(in the rows, 128 means zero)
The rows of Z fall into 3 groups, which share some directions, and each row is roughly a mix of its group's hidden directions, except some rows that fit no group.
Z:
[[148 159 135 172 183 127  87 130 140 131 145]
 [112 152 140  79  69 134 147 141 143 153 110]
 [177 102 131 113 176  91 136 118  98 148 131]
 [144 121 185  96 100  97 105  97 148 116 144]
 [100 131 149 119 114 144 118  65 144 106 172]
 [173 135 118 101 153  94 124  72 136 119 104]
 [166 170 137 101 124  97 129 179 122 126 157]
 [107 166  80 150 133 118  84 117 140 135  89]
 [ 97 107 126 140  92 107 149 138  91 158 177]
 [144  76  90 145 182 126 121 142 150 114 132]
 [114 104 129 133 113 108 153 104 101  58 143]
 [121 139  98 121  75 119 105  88 151 155  96]
 [145 108 140 164 132 140  94  88 180 112 152]
 [135 107 109 113 170 131 156 101 131  75 165]
 [139 109 151 146 101 119  94 113 113 102 192]
 [100 139 136 179 150 126 102 122 112 185 112]
 [142 114 129 178 142 105 139 195 131 132 111]
 [113 168 105  79  98 122 141 109 160 152 101]
 [164  97 114 124 160 104 140  97  81 121 161]
 [ 88 169 125 137 135 126 115  78 170 141 106]
 [119 171 141 126 165 175 137 172 128 103 141]
 [ 95  78 153 148  97 106 167 118 139 139 152]
 [ 82 137 141 135  80 168 153 150 100 138 144]
 [ 72 126 152 148 119 142 138 174 133 140 169]
 [109  81 181 116 130 120 180 132 125 128 113]
 [104 138 113 149 120 137 158 153 111 166  67]
 [111 146 103  69  99 132 113  89 116 158 115]
 [125  74 129 140 115 108 144 143  90 135 182]
 [ 85 172 136 136 133 143 108 157 162 172 119]
 [ 79 111 124 111 127 155 140  74  93 133 149]
 [174 130 104 158 163 147 104 173 103 116 130]
 [132 109 111 138 121 143 178 158 174 112  87]
 [121 164  95 141 137 136  72 130 123  93  90]
 [137  96 131 158 115 108  91 109  97 138 184]
 [ 81 153 178 101 104 113 148 111 131 132 158]
 [117 127 128 113 163 144 119 149 123 205 111]
 [105 143 137 102 135 193 112 146 116 126  83]
 [156 133 143 139 129 150  83 107 180 100 159]
 [130 118  80 117 145 138 137  74 147  83 141]
 [118 165 161 116 166 158 162 144  90 123 153]
 [147 146 172 159 109 117 115 159  92  86 111]
 [157 123 144 105 166  98 135 103 158 130  74]
 [122 146  85 164 124 139 117 185  92 112 127]
 [172 145 146 145 137  98 100 139 169 134 174]
 [137 115 152 122 204 124 154 143 145 101 132]
 [147 144 137 122 109 143  87  94 174  85 150]
 [142 150  79 107 114 156 139 123 185 149 141]
 [140  97 172 147 144 141 108 128 102  73 153]
 [131 144 128 129 109 126 117 105 170  56 145]
 [ 88 132 140 139  56 115 125 104 121 144 147]
 [148 149 145 134  82 134 115 120 116  58 125]
 [ 84 124 116 113  79 153 153 111 152 147  92]
 [105 152 161 135 116  90 122  63 144 134 116]
 [141 128 117 139 128 182 128 129 179  78 140]
 [144 123 131 177 124  94 171 165 118  93 136]
 [143 108 100  95  94 122 101  90  91 152 155]
 [129 127 139 116 165 130 154  92 140 149  62]
 [135 106  89 157 179 125 105 133 128 115 177]
 [106 163 107 128 156 134 115 167  82 127  87]
 [153  74 135 109 130 125 127  81 107 161 156]
 [151 130 136 183 161 141 131 141 181 108 141]
 [151 124 132 107 124 106 134  84 164  75  98]
 [132 142 139 135  98  70  81 160 115 128 105]
 [120  97 182  98 129 145 172 104 147 105 131]
 [121 157 135 128 100 124 110 100 148 163  64]
 [109 152 173 114 139 116 108 149 114  85  81]
 [174  97 109 109 135 114 141 104 101  80 154]
 [177 119 104 150 105 131 146 184 155 113 137]
 [112 127 154 154  97 124 136 170 108  91 176]
 [130 184 143 115 111  86 119 146 148  82 123]
 [ 90 127 126 146 147 141  78  79 102 101 122]
 [147 109 139 193 133 163 111 120 170 122 122]
 [168 118 128 138 190 137 113 144  88 154 128]
 [146  78 137 166 152 137 157 155  90 141 147]
 [147 122  99 182 113 115 127 185 149 113 122]
 [157 143 138 119 174 103 108 121 172 130  81]
 [143 125 167 164 102  92 110 113 101  81 131]
 [148 128  81 134 100 172 148 159 128  90 149]
 [112  95 149  99 125 153 199 126 133 124 116]
 [110 152 116 107  93  92 142 124  85 160  90]
 [115 131  81 124  81 165 112 161 134 159 118]
 [125 161 119 114 133 127 110 102 186 126  75]
 [145 146 113 109 173 181 135  87 155 123 126]
 [ 88 108 109 115 147 124 158 130  95 180  98]
 [138 102 114 154 116 183 108  92 148 165 115]
 [165 120 120 114 146 134 118 155 172  99  75]
 [ 83 107  94 106 147 157 153 115 125 168 100]
 [143 165 129 131 101  93  70 146 142 102 108]
 [125 107 128 110 135 108 159 151  55 151 132]
 [130 103 128 107 125 119 148 136  49 155 134]
 [ 97 115 101 123 129 191 129 104 146 144  90]
 [148 101 105 174 151 112 154 159 168 103 134]
 [157 149  70 146 112 131 108 133 129 157 173]
 [114 113 139 189 142 109 155 170 128 151 153]
 [107 156 138  76 167  86 118 145 146 127 151]
 [ 99 111 113 137  72 166 129 176 141 122 124]
 [135 169  98 101 143 172 120 178 125 136 148]
 [169 120 125 124 139 160 159 109 191 122 144]
 [111 113 123 149 157 175 119 117 190 110 124]
 [172 129 113 139 145 164 140 172 163 136 164]
 [137 108 125  93 110  97 138 104  74 113 169]
 [120 127 118 127 166  82 157 110 179 140  98]
 [109 164 118  86  98  86 136 112 124  83 127]
 [ 85 174 136 110 129 143 131 130 155 181 108]
 [149 143  86 101 143 175 145 110 162 118  96]
 [ 94 125 117 121 118 119 161 115 125  52 122]
 [126 125 148 168 106 116 106 145  81 121 181]
 [101 164 134 123  86 151 126 152  94 169 154]
 [140 118  98 149 127 120 116  55 125 117  93]
 [ 95 134 177 163 104 100 125  87 132 134 103]
 [119 114 128 152  93 115 117 137  82 138 190]
 [166  98  91 108 109  99 103 148 129 175 124]
 [ 71 123 113 112 146 126 131 100 138 170  87]
 [162 155 155  72 146 115 152 125 139  88 135]
 [163 168 122  80 118 104 103 119 152 158 106]
 [136 126 115 118 129 146 160 176  79 169 109]
 [129 139 111 156 156 138 146 166 181 170 117]
 [120 158 123  97  85 140 120 175 122 169 151]
 [140 103 148 101 173 149 135  71 120 156 137]
 [119 124 158 113 114 100 120 137 149 100  57]
 [129 111 104 139 162 137 117 180 112 177 157]
 [148  97 167  81 132 131 143 117  81 142 153]
 [151 132  98  64 134 147 107 162 139 126  99]
 [130 118 102 111 116 148 104  53 144 130 146]]

One row of each group comes first, with its name. Which group is each row after those in?
[160 114 114 114  91 140 107  84 169  99 149]	H
[107 151 129 139 104 144 146 141 130  62  87]	J
[117  98  99 141 134 118 129  79 160  75 139]	A

[136 123  99 122  86  98 175 117  96  92 146]	J
[144 110 149 128 113  87 133 126  56 130 146]	J
[133 150  94 143 110 129 112 179  77 127 156]	H
[ 97 162 151 127 114  77 102 112 120 142  84]	J
[145 155 141  81 127 153 146 173 134 153  88]	A
[168 163 136 108 112 127 134 176 120  84 154]	J
[147 122 124 136  94 149 107  83 154  75 150]	J
[100  81 147 110 110 133 166 107  89 142 157]	H
[ 87 123 124 163  97 160 131 137 101 106 175]	A
[103 103 127 135 101 103 138  98 183 127  85]	H
[108 196 138 110 153 134 130  92 120 160 135]	A
